Each row is where one point has got to under a steady rotation. How many steps took it there?
The counts run from 0 to 435.
[ -5   8  12 -10 -23   6  29 -20  22  -6  -9 -16  -1   2  13  30  -4  -8
  -5 -25 -12  11 -11  -3  -3  23  -9  -5  12  -8  19   3  18  -8 -28  -9
  -4   0 -10   4 -16  10 -12  25  -9   5] -> 264
[-12  16   1 -16  -1 -21  12 -10   4   0  -9  -9  -7  -8   7  -3  -5 -35
  22  18 -29  23  -1 -17 -19   9   5   2   0   5   1  22   4 -28 -21  -6
  -2   5   5  24 -15   6  -9  24  -7  12] -> 237
[-16  23  -8   2 -20  -7  20 -17   6  -6  -5 -15 -15 -10 -12  28   0 -26
  -4 -19 -29   3   4  -3  10  24   1   5   9 -31   3  -4  13  13 -11 -10
 -18   2 -18   8 -22  18 -10  20   0  -5] -> 370
[ -8  14   1  -6 -15   2  13  -9  20   5 -15 -25 -13 -12  -3  15  -7 -28
  16   7 -23  21  12   3  -6   3  -2   1  -4 -13   9  22  12  -1 -13 -17
  -5  16 -23  29  -6  17 -13  15  -7  20] -> 418
[ -8  19 -22  -1  -1 -20  12 -23  -3  -6   6  -5  -9 -16  -1   9  -6 -22
   6   2 -42   6 -17 -23  -4  25   3   0 -15  -3 -17  18   2   0  -4 -22
   8  18  -1   6   2  12 -13  22  10   9] -> 172
[-17  20  -2 -14 -11  -1  11 -18  14   3 -21 -29 -23 -10  -1  30   9 -20
  -7   3 -26  10  16  -3 -17  26   5  -6   5  -1  -2  12  18 -11  -8  -4
 -11  12 -14  -3 -11  15 -21  11 -13   1] -> 254
[ -3  22  20  -9  -7 -13  12   4  -8  -3  -6 -16 -26 -12   6  32   4 -29
  -9  15 -29  18   7   1 -10   5 -18 -14  -7   2   7  11   7 -28  -7 -15
 -15  19  -9  10  -2  11 -10  25   1   1] -> 137
[ -7  22  -2  -3 -26  -8  11  10  -4 -20   4  -1 -32 -11  20  30   1 -15
 -22   3 -23  14  -5   1   3  21 -14   7   4 -11  -1  -8  15 -10  -6   0
 -18  -7 -30  -6 -11  -2  12  22  -2 -15] -> 37
[  1   8   3 -12 -14  -2  34 -13   7 -14  12  -5  -8   8  16  23  -3  -8
  -7 -20 -30  10 -34 -13   7  26   2 -16   1   3   6   7  11 -25 -22  -7
   3  -6 -15 -15 -15  -9  -3  13   1 -15] -> 331
[-11  19   4   1 -16  -5  18  -9  17  -4 -17 -21   1  -8  -1   8   0 -34
  15  -7 -16  16   2   3 -10   8  -2  10  19 -16  15   5  12 -11 -27 -12
 -19   6 -14  22 -27  14 -15  18 -13  12] -> 197
[-13  24  -5   8 -24   5   6 -13   2  -2 -12 -23 -22 -13 -11  20   0 -17
   7  -3 -27   5   5   5  -1  15  -4   1  -4 -19   5  10  12  15 -17 -18
  -3  12 -30  22  -7  14 -10  20 -12  12] -> 419
[  9  -3  -4  -3 -28  -3  22  -4   9 -16  14   7 -12   0  27   1 -15 -21
   0 -16 -15  28 -32 -10  15  16  -8  11  -7  -7  10   5   3  -7 -19 -10
  -1  -9 -23  13 -17  -5  14  26  10  -4] -> 274
[-12  21  15   6 -15  -7   6  -5 -20  -4 -12  -8 -30   5  10  25   8 -15
 -10  -5 -27   2   4   7  15  15 -17  -4   4 -13  17  -4   9  -5 -21  -9
 -20  -2 -16   9 -13  -4   0  31   7 -16] -> 28
[-20  28   4 -13 -17   1  10 -12   8   5  -7 -18 -11   4  11  -8  -8 -17
  18   5 -29  17   3  -5 -10   5  14  -9  -6 -11   9  19  12 -14 -29  -2
  -2   1 -12  27 -23  -3 -17  21 -15   9] -> 75
[  7   2 -22   1   3 -14  17 -14   0 -18   7   3 -10 -15   7  21   1 -40
  -8  -2 -32  15 -16 -17   5  29 -11   5  -6   4  -7  11  -2 -17   2 -23
  -1  14 -11   1   7   5   9  15  23  -6] -> 334
[ -2  19  23  -6 -25   2  23  -4  -5  -5   1 -14 -15   5   3   6 -12 -18
   9   7 -33  18  -5  12  10  -2  -2 -17 -11 -14  13  20   8 -15 -26  -9
  -1   1 -24  23 -19  -6  -2  18  -7  -2] -> 413
[  7   6   2 -16   1 -15  31   1   4 -18  15   2  -8  -3  14  17  -8 -22
  -9   8 -33  26 -26 -14  -6  18  -8 -11 -10  10  -6  22   4 -34 -11 -10
   4   3  -4  -4  -9 -12   8  18   7  -7] -> 169
[-10  18  -8  -2   2 -19  10 -13  -3  -7 -15 -15 -16 -20  -4  25  10 -35
  13  20 -27  15  15   7  -8  19 -19   3  -4  -7   9  16   2   2 -13 -13
 -16   4 -13  21   8   9   9  20   0   4] -> 302
[-11  14   3 -11 -10  -8  14 -22  -8  -6  -3  -3 -11  16  22  -4  -5 -15
  11  -7 -32   9 -24 -19   8  20   3 -11  -5   2  12  13   7 -25 -38  -9
   2  -1   2  11 -13 -14 -11  30   6  -2] -> 232
[  4   9  -3  -4 -23   4   6 -14 -11 -14   6   4 -25   8  39  17  -2  -4
 -18 -10 -24   6 -29 -19   7  26  -7  -8  -2   9   1   7  10 -22 -21 -10
   5   5 -17  -1  -8  -7  -1  26  14  -2] -> 389
[  0  12  -6   4 -11  -3   2  -3   1  -5 -15 -15 -41 -10  10  33  13 -32
 -16   8 -18  14  16   1  -1  24 -13  11  -2   0   2   6  13  -4  -2 -19
 -11  10 -38  13   0  19   2  19   6   2] -> 424
[  2   4 -12   2 -18   3  18 -12   1 -23  12  -2 -26  -8  19  29  -1  -2
 -22  -6 -29   8 -24  -6  10  31 -16  -5 -10   2  -3   6   7  -3 -10 -12
   5  -3 -32 -11   1 -12  16  17   7  -5] -> 217
[-11  25  -5  -4 -13 -19  15   1   5 -12  -5 -11 -15 -27   2  35   1 -26
 -13  -2 -21  16  -2  -6 -17  23  -6   8  13 -12  -9  -6  17 -12   4 -12
 -21  12 -10  -4 -15  22 -10  25  -6   3] -> 204
[-12  20 -13  16 -31   5   3 -16   6  -8  -7 -11 -19 -10  13  21   1  -8
  -5 -23 -11   2  -8   0  -1  28 -10   8   5 -15   3  -4  15  10 -20 -12
  -9   5 -29  11 -14  13  -7  25  -4   8] -> 149
[  3   7  12 -12  -6  -5  18   7  14  -3 -11 -16 -21   1   4  27   5 -35
 -14   1 -21  18   8   5  -8  10  -6  -1  14   3   4  10  17 -31  -5 -17
 -19  20 -20   4 -12  16 -11  12   2  -1] -> 88
[ 11   1  15 -14 -27   3  29  -4  13 -16   9  -2  -6   1  27  26  -9  -7
 -15 -16  -9  27 -27  -3   9  17 -16  -4  -5  -1  14   4  11 -16 -21  -8
   3  -6 -15   1 -15  -3  10  27   6   3] -> 102
[  3   2  -7  -3  -6  -4  11  -7   3 -18   0  -8 -21  -3   3  11   4 -25
   8  25 -37  18  -8   8  -4   9 -14 -12 -18   9   5  27  -3 -11 -21 -19
   3   4 -35  23   6 -17  13   5  -2   4] -> 13
[ -7  12   0  -2 -26  10  17 -20  29  -5 -18 -24  -6  -9   8  22   2 -15
   8  -8  -5  13  -3   8 -14  19  -7   6  13  -7  17   7  15   2 -25 -13
  -7   2 -24  15 -16  15 -10  17 -16  16] -> 427
[ -6  10 -30  -3   2 -15   0 -29   1  -6  -2  -4 -17  -9  20   4   9 -20
   2   1 -26   9 -13 -31 -17  40   4   8   5  11 -10  15   5 -12 -10 -11
   2   6  -9   3   8   5  -4  25   8   9] -> 393
[ -6   8 -25   2 -22  -2   7 -24  -2 -15   5   2 -13   3  15 -11  -1 -19
  12   0 -36   5 -23 -13  11  28   6   2  -7  -9   2  17   2   1 -27 -11
   7  -9 -28  21 -10 -16   6  11   1  -2] -> 117
[ -4   6 -14  10 -17  -1  13 -24   0 -19   5   4   0   7  16  -4   3 -10
  13  -8 -26   7 -38  -5   4  27  -5   1  -1  -3  10  13  -4  -6 -36 -15
   7  -8 -25  22 -11 -17   7  16   0  10] -> 396
[ -7   9   1   3 -30  15  19 -14  18  -7  -5 -23 -15   2  -1  19   0 -20
   4 -14 -19  10   0  10   9  14  -1  -7   4 -20  20  12  15   9 -24 -16
  -4   4 -36  21 -15  13  -8  10  -8   5] -> 256
[ -8   7 -16  -6 -16   6  20 -29   7  -8   7  -9 -15   5  14  16  -2 -10
 -14 -23 -34   4 -20 -21   8  36  10  -9  -2   0  -4  12   9  -7 -18 -13
   6   3 -14 -12 -10   5 -12  20   9  -9] -> 51
